One hidden turn or mirror swaps the rows below in pairs. Which row is each named row swapped with?
The rows were stretched afterwards, more along some directions than others.
Q950: [-28   4  -7  12 -27   6   0   1   7 -18   0  -8   8   9   7 -12 -10  10
  -6   9 -28 -16 -13   9  16]
Q595: [-22   7  25  35  23   4 -10  11 -11  17 -16   5  -2   3   1  -3   5  11
  -7  -6  -1   8   4 -23  -4]
Q531: [  0  -1 -28  -5 -38 -21   1  -2  29 -14 -13  17  -8  11 -17   2  27 -28
  10  -3 -13  -8 -11  20 -20]
Q56: [ -8  23 -26   1 -35 -11   6  -4  22 -23 -22 -16   1 -13 -26  -2  -5 -16
 -24  13 -19  26 -35  20 -33]
Q213: [ -9   6  -4 -20 -42 -16   6   4  20 -36 -28 -23  -3  -1  -7 -17 -10  -4
 -16  -4 -14  -1 -10  31 -28]
Q767: [ -6 -10 -23 -19 -34  -9   0 -22  25 -35   4  -4  11  15 -32 -11   2  -5
 -40  16 -28   4   2  -6  -7]
Q169: [  9  25  29  17  20   4 -10   8   2 -40   3 -13  24  -2 -18 -13 -17   3
 -36  31   6  -4  10 -28  23]
Q389: [-17 -16   5  -7 -27  15  -5 -18  -9  14 -26  29 -19  27   6  13  22  -8
  10 -21 -13 -15  11  -3   7]
Q499: [ -6  14 -18   4 -24 -11  -6 -19  15 -48  15   5   6   8 -11 -16   4  14
  -7  13  -9 -10  -9   9  -6]
Q468: [-24  -8  25  12 -12 -19 -24 -23  -6  -9  -9  -2  -7  26   4 -29  14   5
  -9  11 -21   1   0 -19  -5]
Q322: [-14   4  18   2  -3 -20   1   3   4 -30 -24   3  18  15  -4 -18  -3   5
 -19  30  -2 -17   1 -15   2]
Q382: [-28  31   9  15   7 -10 -14  24   3  18 -28  17   8  -8  12 -10 -10  11
   1  -6  -5   9 -13   3 -14]
Q999: [-16 -17  -5  -3  -7  -9  12  -1   0   6 -25  -7  -2  11  -3  16   0  -9
   3  11  15 -16   7  -6  20]
Q564: [ 21  19  -8 -11  -2  -7  -4  21 -12  -3   6   2   8  -4 -13  -7 -14  19
   0 -11   7  -5   4  15   0]
Q961: [-10  47   9   0  27   4   4  15   1 -23  17 -10  13 -10  -8 -28 -26  17
 -17  14  13  13  -4   3  -1]
Q880: [-21  16  -7  -4  -9 -10 -11  23  -4   0 -35 -10  29   2  -7 -28 -20  12
 -27  15 -22  -7  -6  12   6]
Q99: [ -9 -13   5 -32  -5 -15  12 -17  -1  -6   8  -2 -10  21   8 -10  -5   5
   2  -4 -12   6   1   7  16]
Q487: [  2 -10 -15   2  -6  10   5 -20   5 -18   9   1 -13  -9 -43   0   8   3
 -12  19 -15   6  -6  12 -17]
Q299: [  1 -13 -34 -38 -52 -22   8 -14  46 -40   1 -11  -2   9   1 -16  -7  -4
  -4   3 -24  -2 -10  20  -1]
Q968: [ -6 -13   8 -31 -34   1  -9  -1  18  -9   7  11  -2   0  10  14   3  -2
  11 -10 -15 -15   7   2 -13]
Q865: [-19   2  30  23   2   4  -5  -4 -23  20   1   7  -1  26  13 -14   1  18
  24 -32   7 -11  18  -9   5]
Q98: [-31   6  -3  12   0 -11   7  12 -14  13 -13  -9  -9   4   6 -13 -22  10
  10  -8  -5   5  -4  10   5]
Q965: [ 18  19 -16  -9  18 -11   0  -6   8  -2  -2   2   4  -1 -29  -3 -13   2
   6  25   8  11  -1  -8  -6]
Q963: [-20 -19  -1   3 -41 -24   8  -8  25 -29 -20  -3 -18  15   2  -7   6 -19
   6  -5   6   4   5   7  -8]
Q789: [ 22   3 -25  -4  12   1  12 -13   6   4  23  13  -7   2 -27 -11   4   5
   8  -2   6 -13   1   1 -15]
Q505: [-33  14  25  13   8 -11 -20   4  -1  -5 -29 -20   5  11   8  -8  -6  10
   5  22  -8 -11   8 -23  19]
Q613: [ -1 -38  10   2 -16  22  -4  -8 -15   8   7  13  -2  36  -3  -5  -1   9
  30 -20 -17 -39  35 -12  24]
Q823: [-17  21   3  -9  22 -15   1 -14   5 -24   2 -18  19   4 -13  -9 -17   8
  -8  32  19   7  13  -5  17]
Q966: [  3   1 -24 -15   5 -30  11 -11  12  12   8   9   7   3 -17 -17  -4  -4
   4  22 -10   4 -13  11 -20]
Q567: [-13  17  12   7  20   6 -11  -1 -18  14   0   6   3   3 -29  19   3  17
  -9  14 -18   0   4 -10   2]
Q997: [  9 -28 -12 -11 -14 -30  11  -5   1 -21  15   7  -6   1  -9  -8 -25  -6
  13   4  10   1  24  -1  -6]
Q577: [ -1  -7 -12  13 -11   1   3 -11 -11   7 -25  -5  -1  15 -16 -26  -3  -7
  -6  12 -12 -27 -16  -3 -16]
Q117: [  8  13  14   3 -21  -1  -4   2  11 -41  10 -16  25  16 -12 -13 -14   1
 -14  21  -5 -20  11 -24  31]
Q272: [-24 -14  -8  12  -8 -22  -4  -4  -2   2 -13 -10 -15  21   7 -10   1 -16
  16  -5  -6 -23   5  -3   4]
Q958: [ -5  -7   4  14  -6  -4 -17 -22  -7  33 -24  37  -2  20  12 -14  11   0
   2  -7  -3 -21  -2   2   3]
Q454: [ 25  16  10  10   1 -20   4  12  13 -24   8  -5  -7 -13 -16   9  -8 -13
 -15  21   4  11 -16 -15  -2]
Q701: [  4 -12  -9   9 -15  -5  -1 -19  34 -29  -6   8  16   7 -23  -8  -6 -20
 -12   6   2 -10  13 -22  -7]
Q857: [-27   6  26   7 -12  -1  -5  21  -2   9 -10 -17  20   8  19  -5 -15  18
  -6   6 -33  -5  -6  -7  30]
Q754: [-22 -17 -25 -15   2 -14  12 -21  28  -3 -31  -1 -13   8 -11  -1   4 -13
   8  23  12  10   1   7 -14]
Q163: [-29  -1 -20   4  11  11  18 -20   0 -28  -7 -21  -2   6 -38 -18  -8  -6
 -22  20  -8   7   3 -15   1]
Q824: [-21  20   8   6  -7  -7  -2   1   4 -17  -8  -8   9  27  19 -10  -6 -23
  12  -6  13 -15  18 -19   6]
Q571: [-43   6   3  -2   0  -2 -19   3   0  -4  -9  -8  14  11  14 -16 -20  -5
  -8   4 -24  -9   5 -37   4]
Q889: [ -4 -30  27   2 -21   5 -13 -23 -14 -10   1   2   7  42  13 -10   1 -13
  15 -13  -3 -39  44 -29  31]
Q861: [ -9  10  23  12  18  -7  -8  21   7  -4 -27   3  14   3  -5   1  -5   2
  -5  25  21  -1   0 -21  32]
Q42: [ -1  32  14  24 -16 -15 -17  10   4 -40   6 -17  14  12 -14 -14   2 -22
 -10   2   4   1  10 -24   6]
Q604: [ 21  -5  -5 -22  -4  -9  25 -12  18 -17 -18 -13  -5   3 -24  10  -7 -38
  -5  23  12   3  -9   9  -2]
Q105: [ -5 -23 -14 -24 -51   0  -2   2  26 -23 -13  20  -2   6   6   9   5 -24
   6 -22 -20  -8  11 -11  -9]
Q87: [ -9 -38 -29 -14 -25 -30   3 -16  39   1 -30  16 -18  19   2  -4  20 -12
  11   6 -11  10  -7  -3 -19]
Q405: [ 13  -1   1  -3 -17  -4 -19  13 -10  10  11  17  10   9  24  -7 -14  16
  10  -6  -4 -26   7  16   8]
Q342: [ 15   3  -7 -14 -17   5 -11 -14 -12  -5   4   9   3   9  -5 -14 -19   3
   2 -15 -27   2   3  11 -12]
Q335: [  6   3  10 -19 -17  -4   7 -13  14  -8 -15  18  11  12  12   0 -10 -16
 -19  -2   2  -3  -2  15  28]
Q852: [  5  24 -31  -2 -23 -10   7   6  33 -12   2   4   4  -8 -22 -14   0  -9
  -3   1 -11  19 -36  14 -18]
Q452: [ -5  18  29  16  14   6  -9  20 -22   6  -4   3  -4  19 -17  16 -15   3
  10  -2   5 -26  26 -31   4]
Q624: [-24  29  23  19  20  17  -9  12  -8 -10  15 -10  -3   0   3   9  -3   4
   5   4   4 -16  -9 -30  17]
Q411: [  0  -7 -11   2 -13   8 -11 -14   8 -18  -4  -1   4  17 -25 -20 -15 -13
  -1   0 -31  14   7  -7 -10]
Q60: [ -2   6 -13 -27  -6  -4   0  -8  34 -27   4 -16  -1 -11 -16  -9  -9  -9
 -20  18  10  16 -12  -5 -19]
Q632: [-12  -8  -3 -11 -29   4 -19 -15  -3  14  -4   4  12  15   3 -13 -12 -11
 -26   3 -36  11   2   0  23]
Q917: [-12  -7  -2 -18 -37 -13 -19 -13   8  11 -15  31  13  24   6 -16 -13  10
  18  -9  -9 -15  20  21  -7]
Q763: [-24   3  14   4 -10  10 -25  20 -19  30 -10   2  23  -5  10  -6 -22   6
   3 -10 -31  -8  14 -22   8]
Q464: [-30  22  21  22  -7  -8   9   8 -22 -27  -4 -19   5   4  -9 -21 -24   2
   9  -6   1  -4  20 -22 -17]
Q292: [ 10 -14   8   6 -11 -16  -9  -7   9 -20  13  19  -2  19  10  -4  -8  -4
  -1 -11   2  15   5   0  19]
Q832: [-27   8   7   4 -23 -10 -15  -3   2 -15  -5  26  17  36  20  -5 -22  -9
  16  -8 -12 -19  20  -7  35]
Q591: [ -1   6  10  -4  12 -13  19   8  -3   4 -13 -26   3   0 -12 -17 -17   2
 -11  12  18  -8   8 -26  -2]
Q617: [-12 -20  -1  -7 -33 -20  -1   9  29  -6  -2  23   7  15  26  -5   2 -10
   5 -12   3 -19   8   3  19]
Q123: [ 14   8   5   4  16  16   4  10  -4   6   2  18  17 -13 -16  14 -25  22
   3  -6  -2 -17   4   2   8]
Q137: [ 15   3 -10 -13 -28 -11  -3   4  15 -16  20  -8   7  14 -27  -8 -27 -13
 -16   3 -14  -6  12  -8  -9]
Q555: [  6 -23  -7  -2 -16  -3  10   3  15   0  19  13  -7   6   4   2   4   1
  -5 -20  -8   1   1   5   7]
Q614: [ -7   1   6  24  19  -7  -9  -3   4 -15  27  20  -9  17   4 -16  10   3
  13   9  24 -22  14 -21  14]

Q505 pairs with Q299
Q754 pairs with Q950
Q624 pairs with Q60
Q163 pairs with Q487
Q889 pairs with Q342
Q99 pairs with Q468
Q823 pairs with Q499
Q56 pairs with Q999
Q405 pairs with Q824

One hidden turn or mirror swaps the rows below in pairs. Which row is each named row swapped with?
The rows were stretched afterwards, more along some directions than others.
Q379: [ 37  35  30  25 -11 -30 -14  49  12  24   3  31 -14  27  -6   8  20 -24
  -2 -33   7   7 -32]
Q994: [ 20  20  10   6   3  13   2 -14  17  14  -1  25  17  10  -1  21  35  -1
   6 -35 -13  -6 -12]
Q670: [ -6   0  28  -2 -31  12 -13  14 -15  14 -15  21 -43 -19 -18  -2  30 -36
  18  -7  10  10 -40]
Q756: [  5  17  31  18 -16   1 -13  35  24  16  16  40 -20  14 -16  14  -5 -37
  26   3  20  23 -45]
Q938: [ -4  15  22 -18 -11  12  -9  21   4  14   7  15 -11 -32 -11  26   8 -10
  24  -1  32   5 -46]
Q615: [  0   7  23  -2  -5  32  13  34  -7  53   9   4 -26  -7 -25   2  22  -8
  19 -23  25   6 -37]
Q871: [ 12  26  20  13 -34  -7   5  15 -13  41   7  21  -3   2  -5  17  19  -1
 -22 -34  13  10 -18]
Q325: [ 39  24  23   4 -39 -30  -7  48  -9  38   2  22  13   2   5  15  31 -32
  -9 -26  15  18 -42]
Q198: [ -1  45  -4  12  21  -8  -9  25  23  15 -48  13 -19  15 -42  19  61 -28
  28 -38 -12  -1 -38]
Q561: [ 12  34  -4   7  11   7 -18  46  27 -27 -41  15 -45  10 -42   5  39 -40
  31 -41  12   9 -53]
Q645: [  4  28 -15 -21 -35  31  -1  19   7   6 -14  -1  39 -25 -16  41  64 -28
   2 -26  -6  -5  -9]
Q872: [ -9  53   2 -12 -22   1  15  41   4  34   0   9   0  -6 -25  27  28 -36
   4 -37 -15  -9 -28]
Q241: [  8  47  -2  33  -1  19   5  22   3  41 -15  20 -10  10 -10  14  35 -11
 -10 -41 -22   2   8]
Q69: [ 19  30   5  13   1 -18   2  28  31  29  -3  32   3   1 -13  25  17 -21
   0 -15  19  23 -47]
Q970: [ 24  55   9  -6 -29  11   0  63  10  37 -15  15 -20  -7 -31   5  28 -28
  20 -29   5  25 -42]
Q735: [ 25  20   8  20  33 -12   1   3  11  27  -6  37  -6   4  -1   2  12   6
   9 -14   4  30 -33]
Q728: [ 46  48   9  15  -9  11   4  12  21  29  -6  17   1  13 -11  30  48 -25
   3 -49 -12  -9  -1]
Q285: [ -6  34 -23 -13 -27 -31  -2  44  22  -5 -28   2   8   1 -26  17  40 -25
   1 -46  14   4 -66]
Q406: [ 19  23   1  34  19  25   4   0   3  42 -20  14  12   8 -22  27  32 -18
  13 -32 -16  26   1]
Q692: [-22 -14  23  -5 -24   5 -12   0 -20  12 -10  16  -6 -20 -11  18  31  -3
   9  -9  21 -11 -22]
Q568: [ 27  44  24  18  -8 -18  -1  35  21  23  -1  34 -22   2  -5  27  21 -32
 -21 -37 -15  10 -54]
Q959: [-12   6   4  23   2  -4  -5   9  -6  11 -47  14 -25  10  -9   3  60  -8
   4 -27   7 -22 -41]
Q890: [  6  18   8  20   2   2  -1  34   9  32 -19  -2 -12  18 -14  22  62 -39
  -3 -37  -4  -7 -39]
Q548: [-13 -18  26  -3 -23   0 -21  -8  -9  20  11  28   5 -16   7   9  27 -12
   2  -7  10  -9 -27]
Q942: [ 10  38  13   1  -5  20 -13  58  43  13   6  12 -10   5 -30  40  21 -43
   8 -30   2   5 -63]
Q457: [-21  15  -2  -2   6  45   3  11  12  16  -9  -5 -14  -6 -32  11  22  -7
  32 -30  -6  -3 -19]
Q197: [ 14   2  24 -23 -41  -3  -6  22   0  14  20  21  31 -25  -4  15  13 -31
   9  -3  16  34 -42]
Q407: [ 45  36  13  14  16  13  -1  25  25  -7 -20  20 -11   8 -26  22  31 -52
  16 -37 -11  20 -40]
Q373: [ 33  27  10  15   0  17   5  56  -5  11 -28   8 -45   0 -12 -14  37 -27
  15 -39   7  13 -28]
Q166: [-12  39   3   5 -32 -20  -3  48  26  -2  -9  20   3   9 -29  36  30 -26
   0 -30  21  -1 -55]
Q918: [ 27  30  29  27 -14 -19  -3  38  -7  27   5  25 -25  24  -7   6  11  -3
   8 -26  23   8 -19]
Q547: [-18  -7  23   1 -37   1 -12  14 -22  52   6  23  -1 -11  11  -8  25   7
  -7  -9  24 -12 -21]
Q274: [ -6  61  -5   1 -35   9 -10  46  22  16 -14  10   2   8 -37  41  47 -36
   3 -54   1 -23 -43]
Q255: [ -4  27   2  22  -6  -4  -6  11 -16  19 -26  16  -5   1 -11  -5  48 -13
  -8 -42  -3   1   6]
Q634: [  4  41  -2  26   9   8 -13  19  42 -28 -28  29 -13  28 -28  36  45 -39
  25 -36 -11 -21 -18]
Q21: [-28  17  11  22   7  33  -2   4  10   4 -19  17 -35  16 -39  12  29  -4
  36 -22  10 -11 -11]
Q466: [-17  19  -1 -15 -23 -25   4  23 -21  17 -33  22 -43  -1 -22 -24  29 -17
  32 -23  21  -6 -42]
Q159: [ 21  35  16  15  12  -3   4   3   9  37  -8  21  -3  17 -20   6  14 -19
  27 -26 -10  33 -21]
Q622: [ 16   5  23  18   0  27  -7   0 -20  30 -18  12 -15   8  -9   5  47 -16
  27 -25  -4  -8   9]
Q259: [ 11  27   2 -32 -44   3  -7  34  12   3 -17  11  25 -18 -11  27  38 -26
  26 -22   6  -7 -41]
Q711: [  9  43 -18  -5 -10  -8  11  47  12  -1 -39  -5  -1   2 -37  27  76 -31
  -1 -66  11 -18 -42]
Q769: [ 24  -2  40  -3 -11  -7 -12  21   7  34  17  28  -4 -18  -6  14   8 -31
  26   6  23  22 -41]
Q572: [ -5  31   9  -3 -14  -2 -14  22  -4  47 -26  16   5   1 -31  25  43 -19
  28 -27   0 -14 -18]
Q659: [ 12   2  -9  -6 -32  -3 -11  25   0  17 -34  19  20 -14  -3  23  44  -9
  13 -21  22  -5 -41]
Q940: [ 18  32   1   9  10 -19   4  14  12  18 -18  12  -3  17  -2  13  25  -2
   6 -42   9 -10 -32]
Q483: [ 14  57  -5   2  -5   6   3  14  16   8 -16   8  -4  -2 -19  38  43 -16
   1 -46   6  -8 -21]
Q818: [ -4   9  11 -23 -35  30   0  25 -14  18  -4 -12   7 -23 -17  13  25 -28
  27 -15  19   2 -15]
Q597: [-23  -3   0   9 -14 -21 -19  17 -13  15 -37  25 -19  -7  -9  -7  41 -15
  15  -7  19   0 -33]
Q922: [ 29   6  27 -15 -26  12 -10  35  19  13   5  22   3 -11  -7  27  20 -43
  15  -8  16   5 -70]
Q649: [-12  20   2 -15 -36 -25 -12  45  -9  -9 -33  18 -23 -25 -24  19  38 -47
  13 -12  23   5 -63]
Q78: [  1   4  29  12 -27  17 -21  19 -12  23  -7   9 -20  14 -23   4  44 -32
  27 -17   9  -8   0]
Q987: [  9  30  14  19 -23  20   8  42 -13  27 -16   5 -14  -9 -17   5  34 -32
  -6 -26   0  21 -27]
Q784: [  3  27  -5  12  18  46   4   1  26   7 -25  15  -7  -6 -27  30  44 -13
  26 -26  -5 -13   4]
Q509: [-20  15  15  -1  -8  -5 -24  35   0  -1 -26  27 -41  -8 -39  -5  16 -25
  45 -15  32   5 -60]
Q947: [  8  45  12  26  10  20   9  14   4  38 -10  26 -42  11 -15  20  20 -12
   3 -34 -14  -6 -20]
Q249: [ 22  45   7  -2 -34 -19  -8  43 -18  48 -29  23 -15   1 -28  -6  26 -19
  24 -33  17  17 -24]
Q412: [ 23  23  17   7 -32  -5  -6  16  -6  24  15  29   6  -9   6   5  19 -19
 -20 -33   0  15 -16]
Q903: [-15   9  17   7 -30  10 -14  16 -12  10 -11  -2  -1  13 -25  33  57 -25
  22 -21  15 -26   0]

Q659 pairs with Q406
Q970 pairs with Q198
Q711 pairs with Q615
Q784 pairs with Q69
Q241 pairs with Q597
Q622 pairs with Q325
Q649 pairs with Q947

